Families of rows that turns and mirrors carry onto each other, the same ones carrying the whole set onto itself: the rest of each named row's family, in list order
3 families of 6 rows
P: -0.28	-0.66	+2.16	-1.42	+0.71	+0.66	-2.02	+1.09	-0.20
D: +1.96	+0.06	+2.78	-1.44	+0.89	+2.00	-0.47	-0.28	-1.26
U: +1.22	-1.14	-1.09	+0.65	-0.27	-1.07	+0.01	+2.50	-0.89
W: +1.60	+1.00	+0.69	+1.17	+0.15	-1.38	-0.26	+0.79	-2.54
L: +3.65	-0.54	-0.65	+0.53	-0.13	+0.53	+0.89	+1.13	-2.09
S: +0.64	-1.09	+1.36	-1.89	+0.29	+2.71	+0.33	+1.66	-0.34
R: +3.32	-0.56	-0.75	+0.16	-0.27	+0.09	+1.21	+1.19	-2.43
T: +1.70	+1.00	+2.70	-0.39	+0.98	+2.30	+0.15	+0.33	-0.97
M: +1.25	-1.50	-0.11	-0.33	-0.15	-1.90	+0.44	+2.38	-1.12
Z: +1.37	-1.42	+1.88	-1.88	+0.59	+1.75	+0.91	+1.99	+0.53
F: +2.34	+0.49	+0.05	+0.90	+0.24	-1.46	-1.31	+0.62	-1.97
V: -0.21	+0.46	+2.38	-1.84	+0.65	+0.06	-1.13	+1.26	-0.30
G: +2.56	+0.10	+0.36	+1.14	+0.27	-1.77	-0.81	+0.54	-1.83
J: +3.15	-0.95	+0.18	+1.10	+0.26	+0.30	+1.79	+1.52	-1.70
A: +1.73	+0.16	+2.59	-0.92	+0.93	+2.32	-0.82	-0.27	-1.57
Y: +1.07	-1.71	+1.35	-1.77	+0.39	+2.76	+0.17	+1.60	-0.34
H: +1.60	-1.39	-1.22	-0.01	-0.26	-1.14	-0.26	+2.46	-0.73
X: -0.12	-0.46	+2.43	-0.89	+0.87	+0.88	-1.65	+1.02	+0.32

Same family as W: T, M, Z, V, J
Same family as G: D, U, S, R, X

Families of rows that turns and mirrors carry onto each other, the same ones carrying the whole set onto itself: the rest of each named row's family, in list order
4 families of 8 rows
Tase: +0.81	-0.13	-2.36	+0.07	-0.30	+1.35	+1.57	-0.45	+0.72	-0.31	+0.83	-0.25	+1.25	-1.27	+1.58	+1.78	+0.26	+0.44	+0.32	+0.22	-1.61
ged: +1.19	+2.37	-0.05	+3.36	-0.27	+0.91	+1.00	-3.12	-0.41	-0.13	-1.28	+0.23	+0.75	-0.29	+1.24	-0.82	+0.14	+1.81	-0.53	-0.78	+0.01
mida: +1.24	+0.91	-0.66	+1.06	+2.77	-0.02	-0.36	-1.18	-1.54	+0.55	-0.96	-0.97	+1.36	-1.66	+0.39	+0.76	-1.22	+1.59	-0.37	-0.87	+0.92
sokam: +1.02	+1.29	-0.68	+2.19	-1.24	+0.23	+0.96	-1.87	+1.64	+0.99	+0.32	-0.47	-0.36	+0.46	-0.97	-1.85	+0.63	+0.58	+0.06	+0.65	-0.87
lut: +2.03	+1.02	+1.52	+0.89	-0.78	+0.59	-1.53	+0.45	-0.75	-2.47	-1.31	-0.12	-0.85	+1.63	+1.96	-0.19	-1.03	+1.27	+0.80	+0.36	+1.84
nupet: -0.65	+1.03	-0.12	-0.03	-0.45	+2.16	-0.96	+1.68	-0.54	-1.71	+0.48	+1.57	+0.53	+2.21	+1.54	+0.77	+0.44	-0.19	-0.70	-0.67	+0.73
Nul: +0.45	+1.08	-0.58	+0.41	+0.16	+0.32	-1.32	+0.68	-1.17	+0.63	-0.18	-0.85	-0.15	+0.50	+1.11	-0.58	-1.34	+2.67	+3.24	+0.98	-0.48
Soziv: +2.67	+0.42	+0.13	-0.28	-1.90	-1.12	-0.10	+0.52	+0.81	-1.70	-1.22	+0.13	-1.40	+0.59	+1.31	-0.11	-0.92	-0.31	+0.90	+1.63	+0.93
fase: +2.19	-0.29	-1.34	+1.12	+1.82	-0.27	+0.70	-0.17	+1.21	-0.13	+0.35	-0.58	-0.90	-2.28	-0.97	-0.03	-0.06	+0.05	-0.14	+0.78	+0.81
tes: +0.57	+2.40	-0.05	+2.83	-0.80	-0.26	+0.22	-1.65	-0.95	-0.49	-1.73	+1.77	+0.42	+1.83	+1.25	-1.49	-0.07	+0.22	-0.66	-1.11	+0.83
duned: +2.54	+0.93	-1.18	+1.05	+2.01	+0.21	+0.78	+0.01	+0.75	+0.27	+0.55	-0.28	-0.85	-2.90	-0.91	+0.62	+0.33	+0.64	-0.32	+0.88	+1.09
figu: +1.02	+0.40	-0.90	-0.77	-1.53	+1.67	+0.80	+1.12	+1.67	-1.31	+1.06	+0.73	-0.18	+0.36	+0.70	+1.38	+1.11	-0.97	-1.15	+0.86	+0.16
Saz: +0.30	+2.62	+0.97	-0.58	-0.86	+0.99	-1.45	+1.39	-0.91	+0.10	-0.63	+0.42	-0.59	+0.84	+0.99	+0.14	-0.75	+2.38	+1.67	+1.89	+1.75
Luku: -0.88	+2.05	-0.79	+2.13	-0.57	+0.55	+0.87	-2.52	+0.25	+1.54	-0.95	+0.31	+0.87	-0.01	+0.10	-1.47	-0.30	+2.03	+0.60	+0.64	-0.41
Bogu: -0.77	+1.92	+0.54	-0.57	+1.78	-0.33	-2.31	+0.45	-2.01	+0.17	-1.55	+1.00	-0.02	+0.25	-0.14	-0.28	-0.60	+0.37	-0.86	-0.42	+0.78
mizo: +0.18	+1.82	+0.77	+0.00	+1.84	-0.34	-2.23	+0.16	-2.19	-0.83	-1.75	+0.84	-0.11	+0.24	+0.47	+0.01	-0.46	+0.10	-1.37	-1.09	+0.90
Kupo: +3.00	+1.63	+0.27	+1.78	+0.49	+0.86	-1.18	+0.09	-1.96	-1.26	-0.50	-0.95	-0.19	+0.13	+2.55	+0.38	-0.76	+2.43	+1.89	-0.72	+0.13
Mazuz: +2.41	+0.11	-1.55	+0.15	-0.87	-1.36	+0.10	+0.21	+0.25	+0.07	-0.34	-0.87	-0.69	-0.35	+1.08	-0.28	-1.14	+0.73	+2.75	+1.29	-1.22
Sunat: -0.79	+3.78	-0.44	+1.67	-0.89	+0.12	+0.32	-0.86	-1.09	+1.60	-1.19	+2.21	+0.54	+1.12	+0.45	-1.19	+0.17	+1.33	+0.01	+0.12	+0.78
Razug: +2.80	+3.14	+0.22	-1.02	-1.80	+0.01	+0.16	+1.15	-0.15	+0.02	-0.59	+0.76	-1.15	-0.82	+1.25	+1.29	-0.02	+1.28	+0.64	+2.14	+1.31
fur: +1.29	+1.10	-0.77	-0.76	-1.40	+1.92	+0.87	+1.16	+1.26	-1.21	+1.22	+0.90	-0.11	-0.03	+0.85	+1.81	+1.27	-0.62	-1.33	+0.82	+0.32
zut: +4.23	+2.41	-1.00	+0.58	-0.53	-0.26	+0.37	+0.25	-0.98	-0.01	-0.15	-0.44	-0.63	-1.68	+2.02	+1.34	-0.07	+1.71	+1.54	+0.47	-0.48
sevu: +1.45	+1.28	+0.25	+0.25	+1.06	-0.38	-1.13	+1.24	+0.23	-1.40	-0.40	+1.39	-2.33	-0.68	-0.72	-0.44	+0.84	-1.15	-1.33	+0.45	+0.97
gafun: +2.64	+3.19	-0.12	+2.63	-0.97	+1.22	+1.12	-1.85	+0.66	+0.81	+0.52	-0.14	-0.30	-0.62	-0.14	-0.43	+1.58	+1.35	-0.90	-0.05	-0.34
Mik: +1.48	+1.87	-0.34	+2.22	-1.63	-0.55	+0.23	-0.58	+0.65	+0.12	-0.15	+1.21	-0.71	+2.21	-0.50	-2.02	+0.81	-0.82	-0.73	-0.36	+0.23
biri: +1.07	+2.12	+0.15	-0.29	+1.08	-0.11	-1.16	+1.63	+0.03	-0.47	-0.06	+1.60	-2.26	-1.15	-1.05	-0.13	+1.08	-0.61	-1.19	+0.90	+0.97
roluz: -0.53	+0.48	-1.58	+0.92	+0.83	+1.95	-0.24	+0.10	-1.54	-0.94	+0.09	+0.51	+1.94	+0.60	+2.59	+1.23	-0.38	+1.20	+0.46	-1.45	-0.95
sibo: +0.29	+0.20	-0.87	+0.61	+2.59	-0.31	-0.46	-1.16	-1.04	+0.88	-1.00	-1.07	+1.38	-1.17	-0.13	+0.24	-1.64	+1.35	+0.17	-0.39	+0.71
Seb: +1.33	+0.20	-2.19	+0.31	-0.18	+1.53	+1.59	-0.42	+0.51	-0.66	+0.76	-0.26	+1.22	-1.46	+1.91	+2.08	+0.45	+0.48	+0.01	-0.13	-1.42
Madu: -1.04	+0.71	-1.64	+0.57	+0.73	+1.97	-0.22	+0.30	-1.50	-0.36	+0.19	+0.57	+1.96	+0.58	+2.34	+1.18	-0.36	+1.37	+0.79	-1.11	-1.03
Zes: +1.60	+4.31	-0.31	+1.60	-1.54	+0.42	+0.39	-0.06	-0.15	+1.49	+0.36	+1.79	-0.62	+0.91	-0.45	-0.85	+1.63	+0.50	-0.92	-0.04	+0.62
Vizu: -0.82	+1.62	-0.15	-0.30	-0.46	+2.36	-0.99	+1.87	-0.77	-1.14	+0.59	+1.69	+0.53	+1.99	+1.44	+1.17	+0.63	+0.20	-0.69	-0.45	+0.82

Same family as tes: ged, sokam, Luku, Sunat, gafun, Mik, Zes
Same family as sevu: mida, fase, duned, Bogu, mizo, biri, sibo

